A hilly landscape, sampled at points; each row gives a point and its height.
K924: [-16  44 -27  16  20  24   1  -9 -28 -23]  height 60
K565: [ 30 -26  -8  -9 -14 -20  10  35  26  39]  height 85
K424: [-33 -27  49 -25 -13  -9  14 -21   3  22]  height 87
K222: [ 30 -18   6 -17 -20   0  -8 -20  16 -46]  height 78
K3: [-59 -16  39 -10   8  -1   9  -7 -24  56]  height 96
K144: [-48  10  39 -10   5  13   7 -32 -18 -12]  height 61
K321: [ 17  43 -40  29  16  20  -8   9 -17 -33]  height 50
K553: [ 72 -19 -28  -1 -31 -14 -14  29  22   8]  height 95
K981: [ 36  -8 -33   9 -10  -9  -7  29  19  14]  height 37
K932: [-70 -14  63 -17  10   7  21 -25 -17   7]  height 93
K313: [ 43 -18 -26  10 -11 -22   0  34  25  22]  height 75
K969: [ 45  15 -25   7  -6  10 -15   3   9 -56]  height 66
K232: [ 62  18 -51  27   6  -2 -30  19   6 -27]  height 87
K653: [-78  -9  46  10  30   2  19 -24 -25  21]  height 90
K272: [-18 -22  32 -20 -14 -10  14  -9   7  27]  height 76
K441: [ 67 -19 -27  -9 -31  -8 -20  26  20   0]  height 91
K607: [  7 -27  14 -18 -14 -20   7  15  20  37]  height 88
K55: [ 21  15  16 -21 -21  26  -2 -35 -14 -66]  height 87
K406: [ 13 -22   4 -11 -17  -3   2   9  15   5]  height 71
K659: [-36  27  49 -39 -12  18  -4 -32 -27 -37]  height 89
K748: [-18  26 -30  24  19  20   0  10 -17  17]  height 87
K826: [-29  44 -21  12  25  26   1  -4 -36  -2]  height 90
K709: [ 67   8 -64  26  -1 -10 -40  19  13 -13]  height 94
K442: [ 24   7 -44  17   4   3 -13  17   9  -3]  height 59
K662: [ 19 -29   9 -14 -20 -18   6  15  23  21]  height 86
K493: [-77   4  50   3  34   0  19 -24 -28   3]  height 92
K955: [-61  -1  27  16  30   5  15 -13 -22  43]  height 83
K528: [-31   6 -13  27  27   0  10  17 -11  49]  height 91
K707: [-16  -7 -21  28  29 -24   9  35  13  56]  height 92
K872: [ 70  -5 -41  -4 -28   0 -35  18  15 -25]  height 90
K479: [  1 -34  30 -21 -12 -25   9   0  23  25]  height 91
K881: [ 37 -34   8 -11 -15 -25   6  24  30  32]  height 93
K793: [ -7  16  35 -28 -18  22  -5 -42 -18 -47]  height 74
K100: [ 64  10 -43  15 -11   1 -29  17  11 -30]  height 91
K382: [-54  16  17  21  30   6  12 -16 -27  24]  height 81
K388: [ 10  17  24 -26 -18  24  -4 -39 -21 -62]  height 84
K225: [ 42 -31   2 -13 -20 -25   7  31  31  38]  height 92
K50: [ 29  19  23 -23 -19  26   1 -40 -18 -68]  height 97
K14: [-31  57  -6   7  30  17   4 -21 -40 -46]  height 69
K823: [-37   4  45 -25 -12  17   4 -36 -12 -21]  height 34
K429: [ 34   5  10 -16 -23  22  -3 -33  -3 -68]  height 92
K692: [  5  -2  14 -18 -21  17  -1 -31  -1 -37]  height 32
K829: [-14  -7 -39  29  20 -21  11  43  17  42]  height 95
K356: [ 40 -14 -10 -14 -25   5 -13 -10  19 -52]  height 72
K84: [-55 -10  33   0  18   0  12  -9 -21  55]  height 90
K121: [  8 -37  32 -18 -10 -31   5  -2  29  17]  height 96
K284: [-28 -16  29 -10  -4  -4  13 -12  -1  24]  height 62
K174: [ 41 -10 -39  24   3 -24  -5  31  23  24]  height 86
K85: [-22 -28  36 -27 -14 -20   5  -4  12  38]  height 93
K841: [ 12 -11  13 -15 -21   6   2 -13  11 -18]  height 55
K396: [ 27  -4  -7 -12 -23  15  -9 -15   8 -48]  height 47
K558: [-26 -20  53 -20 -11  -1  13 -35   0  -3]  height 81
K187: [-17  37  -4   6  15  19   2 -29 -25 -50]  height 23
K154: [ 15 -37  24 -19 -12 -28  10   2  28  11]  height 94
K83: [ 54  22 -32  18   1   6 -21  11   5 -48]  height 77
K43: [  1  10 -47  32  19  -6  -3  31   9  21]  height 89
K795: [  7   2 -49  32  15 -14  -2  37  16  25]  height 91
K375: [ 60   2 -44   8 -17   5 -32  20  13 -18]  height 79
K254: [ 23   8 -58  34  13 -12 -14  31  14  14]  height 91
K73: [-54 -24  45 -31  -5  -4  12 -13 -18  51]  height 98
K456: [-53 -17  37  -9   7  -4  12 -12 -19  49]  height 88
K630: [-25  47 -24  14  26  29   0   6 -39   6]  height 94
K929: [ 54 -27 -14  -6 -26 -21   2  32  26  25]  height 88
K320: [-26 -19  46 -21 -13  -3  16 -27   2  10]  height 71
K25: [-36   8  -9  26  25   6  11  13 -15  48]  height 90
K392: [-23   6 -27  32  23  -1   9  25  -4  39]  height 90
K557: [ 39   5 -38   8 -13   8 -22  15  12 -19]  height 58
K550: [ 49 -20 -20 -10 -27 -10  -9  17  23  -4]  height 80
K708: [ 15  26 -34  18  10  18  -9  -1  -4 -37]  height 0
K279: [-37   3   0  27  29   0  15   8 -14  51]  height 89
K815: [ 55  15 -48  22  -2   2 -29  16  10 -28]  height 70
K34: [ 25 -42  27 -16  -9 -35   6  -1  38   4]  height 98
K770: [ 71  -3 -47   3 -24  -4 -35  23  16 -10]  height 92
K961: [ 39  15  -2  -8 -17  15  -6  -9  -1 -72]  height 78
K352: [  0   4 -44  30  17  -9   4  31  12  27]  height 90
K980: [-77   3  41  15  37  -1  19 -23 -27  16]  height 89
K474: [ 13 -27  11 -14 -16 -19   8  24  26  39]  height 88
K556: [-21  33  36 -33 -11  17  -3 -35 -29 -48]  height 79
K86: [ 46  34 -50  35  14   8 -22  23  -1 -28]  height 78
K193: [ 14  24 -36  22  11  17 -10   2  -4 -29]  height 6
K561: [ 28 -13   9 -19 -20  10  -9 -26   7 -51]  height 69
K207: [ 32 -22  11 -15 -21  -7  -5 -22  18 -43]  height 93
K668: [  5   0 -48  32  20 -20   3  39  17  29]  height 93
K453: [ 11   5 -28  19   7   2  -3  15   6   5]  height 63
K537: [-15 -19  38 -21 -17  -3  12 -29   7  -6]  height 71
K170: [ 39  30 -60  36  11   6 -27  25   3 -17]  height 76
K634: [-56 -16  65 -22  -7   8  21 -32 -11   7]  height 82
K88: [-73 -10  57  -6  20   3  22 -27 -22  11]  height 93
K513: [-11  -6 -33  29  26 -19  13  41  13  44]  height 95
K432: [-31  -5  -7  24  23 -17   8  20   2  59]  height 90
K763: [-19  23 -32  23  19  19   3  17 -16  23]  height 92
K106: [ -1 -21  25 -19 -16  -7  12 -12  12   1]  height 72
K975: [ 60 -12 -36   2 -21 -12 -16  30  19   8]  height 83
K640: [-26   1  42 -26 -17  18   3 -40 -10 -24]  height 15
K549: [-35  39  -4  12  29  21   3 -23 -29 -24]  height 55
K985: [-73  15  58 -15  34  -6  22 -15 -34  -7]  height 99
K805: [ -9  49 -41  20  18  28  -2  14 -30  -7]  height 92
K208: [-28  19 -13  24  22  17   4  -2 -19  20]  height 74
K861: [-36 -14  42 -13  -8   2  17 -20  -3  19]  height 60
K721: [ -1 -27  13 -19 -13 -21   4  25  19  52]  height 91
K839: [-42 -22  42 -27  -8  -9   9  -9  -9  46]  height 90
K627: [ 65  -8 -43   5 -17 -10 -25  25  15   4]  height 85
K65: [-30  40  -1   6  25  15   1 -29 -29 -43]  height 33
K880: [-26  38   2   3  17  20  -1 -29 -23 -43]  height 28
K993: [ 45  -1 -27  -4 -23   8 -21   7  16 -34]  height 69
K162: [ 54  -7 -29  -7 -27   4 -24  10  21 -33]  height 82
K233: [ -9 -33  37 -24  -9 -29   3  -8  20  28]  height 96
K928: [-19  -2  13   0  -1   7  11 -12  -3   6]  height 53
K359: [-15  19 -33  28  21  10   2  16 -10  22]  height 87
K780: [-20 -26  32 -23 -10 -14   9   2   7  46]  height 87
K612: [ 28 -12  11 -17 -22  13 -11 -36   7 -52]  height 93
K623: [-53  23  11  16  32  14   9 -15 -34  20]  height 86
K51: [-60   8  31  15  31   6  12 -23 -19  11]  height 72
K183: [  3  16 -29  18   9  15  -6   1  -2 -12]  height 36
K724: [ 29 -24 -14  -1 -12 -18   8  35  27  36]  height 74
K114: [-59 -20  58 -18  -1   3  19 -23 -13  26]  height 86
K489: [ 35   7 -58  33   7 -14 -17  28  17  10]  height 79
K990: [ 26  16  23 -24 -23  26  -5 -38 -15 -66]  height 96
K571: [-58 -18  63 -22  -2   6  19 -28 -10  11]  height 82
K585: [ -5  -5  17 -21 -19  14   2 -27   2 -32]  height 36
K135: [ 33 -41  21 -13 -15 -30   5   1  36  -6]  height 96
K958: [-24 -27  33 -28 -12 -19   3   2   8  51]  height 93
K300: [ 62 -17 -29   6 -20 -18  -8  32  22  14]  height 90
K705: [ 36 -26  -6 -10 -20 -20   9  35  28  33]  height 82
K433: [ 49 -29  -2  -8 -22 -22  -1  14  28  -5]  height 92
K660: [ 59 -32  -5  -6 -22 -22   3  26  30  13]  height 95
K494: [ 39  17   9 -17 -17  22   1 -22 -10 -76]  height 93
K182: [ 53 -26  -9  -8 -25 -20  -7  17  25  -8]  height 92
K997: [-51 -26  56 -28 -10  -5  18 -19  -6  28]  height 91
K917: [-20 -11   2   5  14 -16   8  16   5  56]  height 87
K720: [ 50  24 -21  14   4   4 -15  10   3 -64]  height 88
K947: [ 12 -22 -10  -1  -2 -25  11  34  21  45]  height 87
K481: [ 21  11 -43  21   5   6 -13  15   7  -7]  height 55
K395: [ 30  -5 -15 -11 -20   9 -14  -2  13 -30]  height 58
K744: [-62  20  45 -10  23   7  10 -29 -29 -16]  height 86
K835: [ 37   0 -52  37  12 -23 -10  30  18  16]  height 94
K210: [ 28 -11   4 -17 -22   9  -7 -22  10 -50]  height 61
K714: [ 62 -26 -18  -7 -27 -16  -7  24  27   2]  height 93
K606: [ 59 -24 -14 -11 -27 -16 -14  16  26 -13]  height 92
K694: [-37  49  10   1  27  15  -3 -29 -35 -49]  height 56
K648: [ 47  -3  -8 -13 -25  11 -16  -7  14 -72]  height 89
K885: [-28  45  -8  10  26  20   1 -23 -29 -37]  height 43
K905: [-35  -7  -8  27  29 -15   6  24  -2  60]  height 92
K527: [-23  33 -29  20  21  25   0   9 -25  14]  height 91
K409: [-33  30 -10  16  21  20   1 -16 -24 -11]  height 49
K762: [-22  17 -34  27  21  13   2  23 -10  26]  height 93
K267: [-41 -19  36 -17  -4  -3  12  -7  -6  42]  height 82
K288: [ 62  -5 -33  -5 -27   6 -29  11  15 -34]  height 85
K755: [-68  35  38  -4  43   2   5 -24 -34 -23]  height 92
K471: [-46  49   6   7  32  16  -2 -19 -38 -27]  height 78
K749: [-31  35 -13  14  25  20   3 -19 -25 -20]  height 45
K581: [-43   7  51 -29 -10  15   5 -35 -19 -24]  height 65
K798: [-28 -26  54 -23 -13 -10  15 -29   5   8]  height 88
K944: [ -6  17 -38  27  17   8  -5  12  -4  14]  height 78
K311: [-63 -16  52  -8   8   2  15 -21 -17  29]  height 87
K418: [ 17 -25  -1 -11 -14 -21  10  26  22  40]  height 82
K96: [-21 -22  28 -20 -11 -11  11  -1   5  40]  height 80
K109: [  6  -4 -41  28  21 -27   8  37  21  37]  height 91
K159: [-20  38 -31  20  21  29   0   6 -29   3]  height 89
K357: [ 56  -5 -43   8 -12  -9 -21  27  15   7]  height 69
K562: [-53  25  50 -28  12  10   2 -27 -28 -21]  height 90
K16: [-50  -7  27   5  19  -1  14  -7 -15  49]  height 81
K726: [-22 -29  41 -24 -12 -15  13 -15   7  26]  height 87
K845: [-41  50   3   5  31  17   0 -25 -36 -39]  height 64
K436: [ 29  44 -28  25  22  12  -4   5 -13 -56]  height 70
K164: [  4  12 -26  15   2  13  -4   1  -1 -12]  height 43
K244: [ 46 -30  -7 -11 -21 -20   6  34  31  32]  height 90
Going downhill from each row below, which row is at the bottom of the valley where it ends?
K659  drains to K640
K357  drains to K981
K841  drains to K692
K193  drains to K708
K442  drains to K708
K585  drains to K640
K627  drains to K981
K581  drains to K640
K453  drains to K708
